(in the rows, 128 means zero)
Each named move below is a turn or a mirror, shown by a few rows before and after it. Which moves, in which order, take the first row of each later pair to the second? The first pair is answered.
move q_449:
[101 142 143  99 104 159 121 139  87 130 150 122 114 103 138]  ->  [130 127  78 156 114 145 149 133 118 125 110  78 125 145 121]
[135  98 130 173 147 128  88  93  97 108 142 111 140 158 134]  ->  [125 103 157 151 140 136  82  93  81 112 161 130 135 141 139]
[123 158 116 122  98 139 127 126 138 136 104  80 102 155 121]  ->  [108 163 146  97  91 144 118 126 124 142 124 100  97 139 130]
[116 150 151  99 128 138 124 120 100 131 139 151 130  84 152]  ->  [148 138  80 162 136 128 145 113 130 119  94 103 141 133 137]
move q_191:
[ 94 146 156  81  91 134 132 133 112 128 157 150 103  78 130]  ->  [ 91 112 133 136  93 148 108 105  63 123 160 102 105 108 129]
[138 137  84 122 134 118 139 124 133 101 110  77 113 146 115]  ->  [142 154  96  96 137 115 148 139 157 106 108 109 111 123 116]
[139 134  82 139  66 135 168 115 119 120  86  92  71 143  95]  ->  [144 151  91 110  66 127 177 126 140 122  80 115  73 127  95]
[131 128 153  87 135 114 145 136 178 128 135 177 151 118 136]  ->  [106 118 177  90 124 137 115 122 114 134 167 163 140 107 146]
move q_312:
[149 129 117  70 118 116 178 162 211 107  80 171 143 113 124]  ->  [141  93 177  80 155 111 108 124 177 112 119 220 152 113 148]
[118 117 123 129 121 148  92 133  66 111 126  99 130 130 133]  ->  [122 131  99 131 108 151 113 144  77 112 116  82 125 133 126]
[105 135 105 109 112 130 153 137 142 128 130 106 122 144 135]  ->  [100 120 142 114 134 130 114 113 116 134 150 136 126 146 155]
[101 161 130 103 111 170 144 132  95 116 118 116 121  96 139]  ->  [101 145 147 104 123 164 125 123  81 121 130 130 120  99 149]
move q_200:
[141 109 108 165 141 115 121 109 136 127 115 112 132 150 122]  ->  [105 130 126 131 105 141 119 125  90 127 138 100 115 124 123]
[129 133 115 131 111 127 146 132 143 131 120 113 113 143 130]  ->  [129 121 114 144 118 123 132 123 131 130 127 109 121 151 130]
[110 125 138 122 125 151 136 143  93 154 132 114 115 122 135]  ->  [131 133 129 116 132 132 162 153 147 157 110 136 125 122 129]
move q_383:
[126 126 100 163 118 138 156 135 122 120 116  85 120 149 108]  ->  [125 143 102 143 112 137 172 149 142 118 113  95 119 136 103]
[ 97 139 161 122 114 145 104 126  99 139 140 133 114 106 144]  ->  [113 113 139 170 132 135  91 107 103 140 125 119 121 138 140]
[133 122 147 117 185 125 106  94 141 108 148 161 128 152 125]  ->  [137 131 146 105 173 125 119  97 155 105 145 170 128 146 126]
[ 87 147 163  97 102 163 109 132  69 146 160 133 100  96 127]  ->  [111  99 128 179 145 147  85  95  63 139 144 108 117 156 126]
Pairs:
Each pair is 2 to 3 moves apart.
[160  86 103 198 181 105 108  98 141 128 109 111 152 184 128]  ->  [122  80 161 169 173 122  64  83  79 129 156 137 143 157 150]	q_449 q_191
[140  63 111 228 194 116  79  74 109 117 101 135 134 217 132]  ->  [147 182  61 108 111 114 218 171 214 121  50 129 115 152  97]	q_312 q_383
[131 124 173 149 120 121 108 125 148 129 124 168 124 147 111]  ->  [110 148 150 134  76 142 130 142 122 125 128 122 108 132 100]	q_200 q_312 q_383
[ 95 153 179  70 118 131 102 147 104 147 153 185 109  75 162]  ->  [111 131 189  95 153 114  78 128 112 150 147 205 123  95 165]	q_200 q_191
[136 140 118 106 132 121 171 114 111 135 141  94  53 112 102]  ->  [143 113 154 125 170 110 128  85 107 141 155 141  63 119 119]	q_383 q_200 q_312
[132 121 164 142 227 148  88  97 103 157 169 113 155 130 145]  ->  [167 132 139 140 236 120 123 113 169 162 132 123 168 137 134]	q_191 q_191
[105 123  93 146  85 157 130 132  62 118 140  48  99 135 125]  ->  [111 168 165  43 100 124 150 165 142 136 145 155 108  80 138]	q_383 q_191 q_449
[127 149 206  85 170 109 114 129 151 137 137 198 153 114 158]  ->  [128 192  98 102  92 142 197 169 142 122  95  72 134 123 118]	q_191 q_312
[142 114 100 183 131 100 166 138 214 104 125  86 138 147  80]  ->  [ 85 119 211 115 119 133  99 131 122 114 206 144 126  91 110]	q_312 q_449 q_200
[154 149 101 134 123 111 157 137 155 129  88 130 125 129  95]  ->  [122 143 168 105 124 124 109 124  98 134 137 167 120  99 115]	q_383 q_312
[117  99 167 171 220  94 100  92 137 120 134 148 106 188 178]  ->  [ 61 155 207  83 153 138 121 128  83 124 172 153  76 123 183]	q_449 q_200
[139 163 124  71 109 117 163 157 178 130 117 154 119  83 135]  ->  [153 146  66 127 106 123 175 150 172 117  94  95 120 122 120]	q_449 q_191 q_449
[ 96 169  95  97  74 165 183 160  87 119 131  49 107  96 108]  ->  [145 170  88  95 110 112 214 174 199 119  88 106 128 104 103]	q_383 q_449 q_200
[135 166 184 116 176  79 150 154 215 124 116 214 150  96 124]  ->  [129  87 131 253 182 115  89  96  93 109 126 103 150 169 129]	q_191 q_191 q_191
[142  92  34 217 126 126 106 105  87 106 125  39 134 186 112]  ->  [174 106 150 118 194  59  87 115 214 132 126 231 159 132 136]	q_191 q_449 q_200
[133  93 183 103 156 126  68  98 112 133 156 184 133 132 140]  ->  [109 101 132 132 107 168  90 105  49 124 160  97 115 139 127]	q_191 q_200 q_191
